One vector is turned by the same rotation once a step. Each row is the vector after some number of steps, and that number follows the row.
The counts run from 0 to 792.
[ -4.4  -8.0   8.0 -27.0  -1.3 -15.8  -2.9 -19.5   8.8   7.5   4.3  20.2
  -0.2   5.3  23.5   4.3  -0.6 -16.1  -7.9   6.9  -4.6   8.6 -14.2   0.3
 -14.9  23.9  27.9   6.0  -0.7  -2.2  10.9 -20.7 -12.8  -5.6  20.4 -12.6
  -4.7  15.6   1.3  -6.3 -10.4   9.4  -0.7 -27.4] => 438
[ 27.3  -9.5 -11.2 -16.8 -18.7  12.4   6.3  10.8  -3.8   4.2   1.1  -9.6
 -24.1 -16.8  13.4  -8.3 -30.0   4.8 -10.5   2.1  -2.3  -9.6   9.3  15.6
  12.3  -7.0   6.0  10.1   9.5  14.9  -4.2 -23.7  18.5  -1.7  20.3   1.4
  10.2   7.1  10.6   0.2  20.3   2.9 -17.9 -26.8] => 194
[ -1.7  14.3   2.1  21.9   7.4  -2.2 -23.2 -31.4   7.1  -3.1  26.3 -13.7
   6.0   8.3 -17.3 -12.9 -22.7  -4.1   6.2   6.8  12.0   4.5 -17.5  -3.7
 -18.3  11.7 -24.2  14.8  22.1   6.0  -7.5   8.8 -10.9 -19.3   6.1   3.6
  -1.9   6.4  -1.0  -0.9  -0.5   4.1   1.4  -4.1] => 55
[ 17.5 -27.1 -18.7 -14.2  15.6   7.9  23.9 -13.5 -24.3   6.8   6.1  -9.0
  -3.9  10.2  -7.3  13.0 -11.0  -1.6  -0.3  17.0 -16.3   8.5  -3.9  -5.4
  -3.9  17.5 -36.4 -12.9   1.9  -3.9  -4.5  -2.2  17.9  10.2   2.0  10.0
  -6.9  -8.3  -1.2   4.2  19.7  13.4   1.8  -4.6] => 319
[ 26.5 -19.3   6.2   4.3  -0.8  -3.3 -21.8  10.4 -26.5   6.5  -6.5   6.2
  -4.1  -7.3 -10.2  -0.8 -12.0 -13.9 -13.2 -11.2   2.8   8.1  11.7   8.9
   6.0  39.0   6.2  -3.1  -3.0 -25.5  -3.6  -6.3 -11.9  11.5  14.3  18.1
   6.8   7.7  -2.4  -4.3  29.7   6.3   5.0  -7.9] => 624
[  4.8   9.0   9.0  -4.1  -6.4 -24.3 -15.8  -6.8   9.3   6.8  14.7  10.5
  14.0 -11.4  -2.4   3.5  17.2 -11.3  -4.7   7.2   1.4  14.8 -20.0  -6.6
   2.9  -1.6  -1.7   7.0  -0.4  -3.0   3.1   6.1 -28.4 -10.7  22.2 -31.4
  -0.4   6.2   2.9  -4.6   2.6  -9.8  12.9  -4.4] => 436
[ -0.2  -5.6 -21.2   4.3  19.1 -14.3 -10.0  28.8  -6.3   5.3 -13.9  -5.3
  -2.6 -15.5  -1.7 -17.1  14.7  -9.5   8.1 -20.8  -7.4   6.3  -9.1  -6.0
  16.1 -26.6 -12.9  -6.6   6.6   0.7   8.9  -8.2  -2.3  -9.8  -8.8 -11.1
  -4.3  17.4 -19.4  22.3  25.7  -0.2   1.6  18.1] => 516
[ -0.5   0.8  -4.2 -10.0  -2.5   9.8 -12.5  16.8   8.6 -16.2 -21.5 -18.4
   1.8   0.7   7.5  -8.6  -6.4  -2.9 -13.7  -8.3 -21.7  11.1  -1.3 -11.6
 -13.0   0.2  36.3  15.4 -18.9  11.1  23.9  -4.2  -4.6  -5.7   4.9  11.4
  17.6   7.2  12.9   4.1   9.5   2.2 -18.3 -22.6] => 782
[ -3.8   7.1  10.5  10.7  27.3  -5.0  -6.5   9.8  -7.2   9.1  -4.1  12.1
  20.8  -0.7   5.0  19.2  14.1  -6.5  -0.3 -12.8 -16.1  19.0  -7.5 -28.5
  12.3  -1.4  -7.9 -14.9 -11.9 -16.8  15.5  19.6 -18.1  11.4   5.4 -10.9
 -13.0  -6.6 -11.7   3.0  -7.8 -10.5   6.7   7.6] => 585
[ -0.9   6.4  -4.1 -22.0 -32.4   2.2  16.4   7.4  -2.4 -13.9   2.3  11.7
 -11.4  -9.8  18.3   0.3  14.5   9.2 -20.5   3.8  -4.1 -24.6 -11.7   8.9
   2.7 -15.7  14.1  -7.6   9.1  14.3 -14.8  -8.7  -1.4 -22.1  23.1   4.1
 -10.6   2.8  18.8  -6.4 -10.2   6.1   6.9 -18.6] => 286
[ 16.5  13.6  11.0  -5.3  -7.6   0.8 -20.8 -13.3  -5.7   1.4  23.6   0.4
  14.9 -18.8 -11.5 -14.2  -4.4  -4.5 -17.3  13.4   5.8  -3.9 -10.5  -4.4
 -21.7  24.6   8.2  14.0  21.3   2.2  -6.7  12.0 -21.8 -13.0  16.9 -10.1
  21.9  -2.1   7.5  -6.8  20.0 -11.5   2.9 -16.4] => 616
[  5.7   6.0   1.3   2.8  -5.0   2.8   2.4 -22.6  11.5 -10.3  11.3  -2.9
  12.0   1.7  -1.0  21.7  20.6   4.3 -17.4  12.8  11.8   2.8  -1.0   4.5
   4.5  25.7 -20.1  -8.6  13.1  -8.0 -14.3  21.0  -3.2 -37.7   4.9   2.5
  -2.0  -9.6  -0.3 -17.4 -25.4   0.9  13.3   1.1] => 723
[ 22.5  -8.1  -7.6  28.2   7.6  -3.7  -4.6  -4.9  -4.0   4.5   1.0   0.9
 -20.9  -8.1   5.9  16.4 -12.3  -5.3   5.2  -1.6  12.2  -4.6   3.3  15.0
  30.4  10.6 -36.3  -5.4  11.6 -24.2 -17.9  -1.8  16.9   3.6   0.4  -5.1
  -6.3  -6.0  -6.3  -7.9  -5.6 -11.0  12.3  12.2] => 391
[  1.4  22.9  -5.6  -1.9 -19.4  -5.6   0.7  -0.6  19.8   6.2   0.1   0.2
 -11.9  -9.3  23.4  12.6   5.6  -2.9   0.1  -0.6  -7.0  -5.5 -12.4   3.2
  11.2 -16.3   9.6  12.2   1.9   5.4  -5.2 -15.9  -8.9 -25.7  15.5 -20.3
   2.1   4.5  15.1 -13.2 -17.8  -9.6 -10.4 -23.1] => 706
[  4.4 -15.6  -8.3  -5.6 -13.7  13.1  10.8 -26.6 -13.8   2.7 -12.4  -3.7
 -23.8   1.8   2.3   1.6   2.2  -3.8  -9.0   1.2  -4.6  -4.1  -0.8  18.4
  17.9   6.3 -14.6  -9.5  -0.8  -4.0 -28.3 -33.5  16.0 -14.4  -4.8  15.4
 -11.7  -7.9  12.3  -9.0  -7.9   4.2  -5.8   1.8] => 556
[  0.6   3.5 -12.6  12.0  19.5  -0.7  -4.3 -11.7  11.1  15.9   6.7  -1.1
  19.8   4.5  -1.6   0.1  -2.3  -8.9 -20.5  -4.0  -6.4  -4.1  -2.8 -14.9
 -14.5  41.8   5.6   2.5  -7.0 -15.5  -1.8  23.2 -28.4  -9.1  -5.0  10.2
  11.3  -6.4  -1.3  -7.7  -0.9  -4.6   0.9  -8.3] => 456
[  8.2  21.1  -6.5   7.8 -15.7  -2.1   7.3   5.0  12.7 -17.2 -12.0 -20.8
   9.0 -15.1   4.1  20.0  15.1   7.7   4.2 -11.8  10.1   8.8  21.7  -1.0
  15.3  -4.9   9.5   2.4  -9.4  14.7  -0.7   1.9  -7.1 -30.6  11.9  -1.4
  20.6   3.6  23.6  -1.8 -29.3 -16.0  -7.8  -6.0] => 542
[-18.8   7.7  10.6 -27.4  -0.1  -2.0  -7.3   2.2  -4.1  -8.0  -8.3  -2.1
  11.2   4.3   2.0  -5.0   3.2   0.7   7.5   3.7 -11.1  12.2 -13.0 -27.1
 -22.0  -4.2  27.3  -8.2  -0.5  24.6  23.3  14.8  -7.8   1.5  17.0  -1.7
  -4.8  19.2 -21.8  19.6 -13.0  -1.0  11.3 -24.6] => 763
[  1.1 -16.2   0.8   4.6  19.3 -19.3  -2.7  16.8   2.1  -6.2  11.1  19.9
  22.5  -4.8 -15.3 -14.2  -7.7 -13.9 -18.0  -4.0  -2.5  10.4 -18.0 -14.6
 -12.5   4.7  -1.1  -6.9 -18.0 -10.0  18.4   6.9 -14.6  10.7  17.6  -9.9
   5.8   8.1 -13.5  15.0   8.2  17.9  36.5  26.2] => 169
[ -3.1   9.5   5.6  -9.7  -8.9   2.2  14.8  -9.6 -19.0  -5.5  -0.8 -17.7
   9.4  14.6   5.4   9.9   1.1   2.9  25.0  -2.6 -28.6  15.1 -19.6 -25.7
 -11.4 -15.9  -6.0  -0.3 -11.5  16.0   4.8  -3.8 -15.6  -3.5   9.3   0.1
 -13.5  -0.3  18.2  -3.8 -23.2  -0.1 -18.6 -17.7] => 744
[ 16.7   7.3   0.9  16.7   5.8   9.7 -22.8  -9.0  -4.9   1.7  -3.0 -23.4
   1.5  -3.4 -27.1   9.5   7.8   4.8  18.1   9.6   8.4  21.2   2.5 -18.9
  15.7  -8.3 -16.4  -6.2  19.5   7.5  -0.8  12.6   8.1 -10.0   0.6 -22.5
   5.9  -1.8 -12.2   6.9   0.9 -22.9   5.0   0.1] => 70
[ -0.3  -3.0   1.8 -11.6 -12.4 -14.7   0.0   7.5  -4.6 -10.4 -26.4  10.4
  -8.3   3.4  29.9  16.4  13.8  -6.3  15.3 -30.5   0.3  13.7  12.4  12.2
   3.7  22.2  11.8   3.2 -13.1 -10.8   5.0 -11.5 -17.0   3.4   8.5   8.9
   1.5  26.5   9.3  -3.4 -21.8  -1.9  -5.5  -8.7] => 114
[ -2.6   1.9 -11.4   8.8   9.1   2.8 -23.0 -15.4  22.7  -2.3  10.1 -15.4
  11.9   2.1 -21.0  -6.3   8.9 -10.6  -4.7   2.6  13.3  10.8  -0.6  -8.3
  -9.0  19.8  -6.0  13.1  -3.0   3.5   0.6   3.3 -13.8 -29.7  -4.0  -4.0
  19.6   9.3  12.7   7.0  13.8   2.6  -9.7  11.9] => 364
[ -3.1  -5.4 -16.3   1.8   9.7   2.6  14.6   1.3  29.0 -13.5   3.1 -11.1
  -2.7  13.6   8.4   2.5 -34.5   6.3   3.6  -1.1   1.3   8.2 -12.2  -3.5
  -7.6  12.3  10.5  11.1 -28.1  19.9  10.7   9.1 -11.7 -16.4  14.2  22.0
   3.2  14.7   9.1  -5.9  -9.2   6.5  -2.4 -30.6] => 637
[ -9.8  20.4   7.5  15.9  -2.7  -9.3   6.3  -5.0  18.4 -13.4  19.2  10.2
  20.1  -4.8  -3.7  16.9   6.9  -9.4  -0.3  -3.2  14.2   2.9 -18.5 -16.2
  -0.7  11.8  -9.7  -2.9  -4.6  -3.8  -7.7  21.9 -27.5 -30.2   8.8  -3.9
  -8.1  -1.1  18.2 -15.0 -29.4  -4.1  19.6  -1.2] => 726
[  7.0  14.0  -5.2   9.1   4.0  -3.2 -16.6  22.2   6.0 -10.5 -17.7  -8.2
  16.0  -0.6  -6.5 -18.0   7.5   0.1 -14.1 -13.1 -16.7   8.1 -15.2 -17.4
   3.1  -5.6  16.8   7.1 -18.4   0.9  22.3   5.9 -23.6  -4.3   6.5   4.1
  20.3   9.8   8.9   2.7  16.9   3.2 -12.0   1.0] => 783
[  3.0   4.2 -13.0   2.1 -28.9  21.2   5.1 -19.7   4.2  -3.7 -11.1 -16.5
 -27.7 -14.8  -4.2  -6.1 -11.0  14.4  -0.5  -7.7   7.0 -14.9   9.2  12.3
  -1.3  10.4   9.7  -0.4  19.9  18.2 -15.9 -20.8   6.6 -23.5  -0.8  12.5
   2.8  -4.6   7.2  -3.4  -5.5  -6.3 -17.7 -17.5] => 377
[ 33.8   1.7  19.9  14.5  -4.0  15.6 -13.1 -22.5 -11.4  -7.4  14.9  -3.0
   4.5   7.0 -28.4   9.0  -8.4  -4.3 -18.9  20.9   3.9  10.7  -9.0 -18.3
   0.5  14.1  -4.1 -11.5  -4.3   1.1 -17.7  10.3 -14.4  -5.0  15.4  -2.1
  -6.5 -20.1   9.1 -13.2 -12.2  -6.1   3.8 -15.9] => 307
[  8.1 -13.0  -1.9   4.8  13.3  -3.0 -17.7   9.0   4.3 -10.3  -8.1   3.4
  -0.8   0.9  18.4  -6.4 -28.8   1.3 -19.0   2.1  -4.9  20.3   6.8  15.5
 -13.5  15.0  20.9  11.9 -16.9  -8.9  24.6 -20.8  10.7  17.0  11.9  -2.9
  20.1   8.3  -8.6   9.6   5.1  11.0  -2.4  -3.9] => 350
[ -0.7   0.9   0.4 -32.1  -8.4   0.7  21.9   4.7   6.8 -10.5  10.1   1.3
  -0.5  -6.1   8.2   2.8   8.3   3.8 -22.2  29.3 -26.1   4.7 -12.7  -8.6
  -2.4 -24.1   9.4  -7.1 -15.3  12.8   8.0 -13.9  12.1 -14.7  16.7 -18.0
  -2.5 -13.9   6.3   9.1  -9.3   6.8   9.5 -11.2] => 595
[-10.9   7.1   1.1 -28.8 -17.4   9.3  -7.0 -17.6  -2.6 -10.8  -0.5  -5.7
  -3.2   2.7  13.1  -3.8  16.3   6.8 -12.5   9.5  -7.2 -14.5  -9.8  14.7
 -12.3  16.2  16.4  -9.3   5.2  -3.4 -13.3  -0.2  -7.4 -19.9  12.6  15.1
 -10.5  -1.4   9.4 -11.3 -15.5  12.1  -0.7 -22.8] => 289
[ -7.5  18.0  11.4  13.5   1.9  -4.7   1.7  17.8  -5.2  -4.5  -1.4   9.7
   0.3  -2.2  18.7   1.6 -16.9  -2.8   3.6 -18.6 -25.9  -4.2 -29.5 -15.8
 -20.4 -21.9   7.0   2.7  -3.1  -1.2  15.2   2.9 -25.1  28.1  12.9  -3.3
 -19.7   4.8  -0.1  -7.9 -14.5  -7.9   0.1  -8.5] => 149
[ 14.2  -8.7   3.0  15.2   4.5  -7.1   5.5  16.8 -13.9 -12.9  28.4  -0.5
  -4.3  -6.0 -10.9  -7.9 -24.0  -0.1  -5.7   3.3   4.9   0.2 -21.8   2.9
   1.1  -1.5 -39.1 -10.6  12.0  -7.9 -12.2  14.2   8.9  -5.8  12.4   5.0
  -8.0   4.0 -10.8  12.0  15.1  10.9  22.5  17.3] => 482
[-13.1  17.6  -9.3   4.1  -2.5  23.1   4.1 -14.6 -10.5 -18.4 -18.5 -39.7
  -7.0   5.3   3.9  -7.4 -16.8  21.7   3.6  -0.4  -7.7   2.0  -0.7 -10.4
 -19.8  -8.8  -5.8  -4.6  15.4  26.5   5.1   5.7   8.2 -13.5  -2.6  20.2
   3.7   0.2   8.1   0.9 -12.4  -2.4 -11.5 -20.6] => 652
[-34.0  13.1 -17.3 -13.9  -4.1   4.0  -6.9 -12.7  15.7  -0.7 -28.9 -15.6
   0.2   9.0  18.7  -5.5  16.9   1.0  -3.3   2.8  -8.9   4.0   0.1  -5.7
  -5.0 -13.9  11.4   0.0   7.3  20.5  20.2 -10.7  -2.5 -28.7 -14.8  -3.5
   4.8  11.6   0.3  11.9 -10.2   1.0  -9.9  -6.3] => 91
[-19.5  -5.9 -23.1  -7.2   6.5  -5.4   7.6 -12.4   3.7   1.1  -9.7   1.1
  -2.0  -7.9  30.7   0.6   3.5  -7.3  -3.4  -9.4  -3.9   0.4  15.6  19.4
 -22.4  22.9  11.1  12.1  16.2 -22.1  12.3 -21.1   3.1  -0.4 -10.8  -0.7
  10.4  -1.1  -8.9  10.0  -5.0  11.6  -7.2  21.1] => 98
[-13.3 -11.7  -1.6   0.0  -8.7  -9.7   4.8   3.2 -18.9  -4.9 -19.7   8.0
 -23.4  -1.7  13.0   5.3   4.9  -2.5  21.0 -23.2  -5.1  10.4  -4.2  11.4
   8.8 -27.2  -2.0   1.6   7.6   8.3  11.1 -33.6  14.1   9.9  -1.0  -6.4
 -17.6  13.7  -4.8  21.7  -7.9  10.9   6.4  13.3] => 244
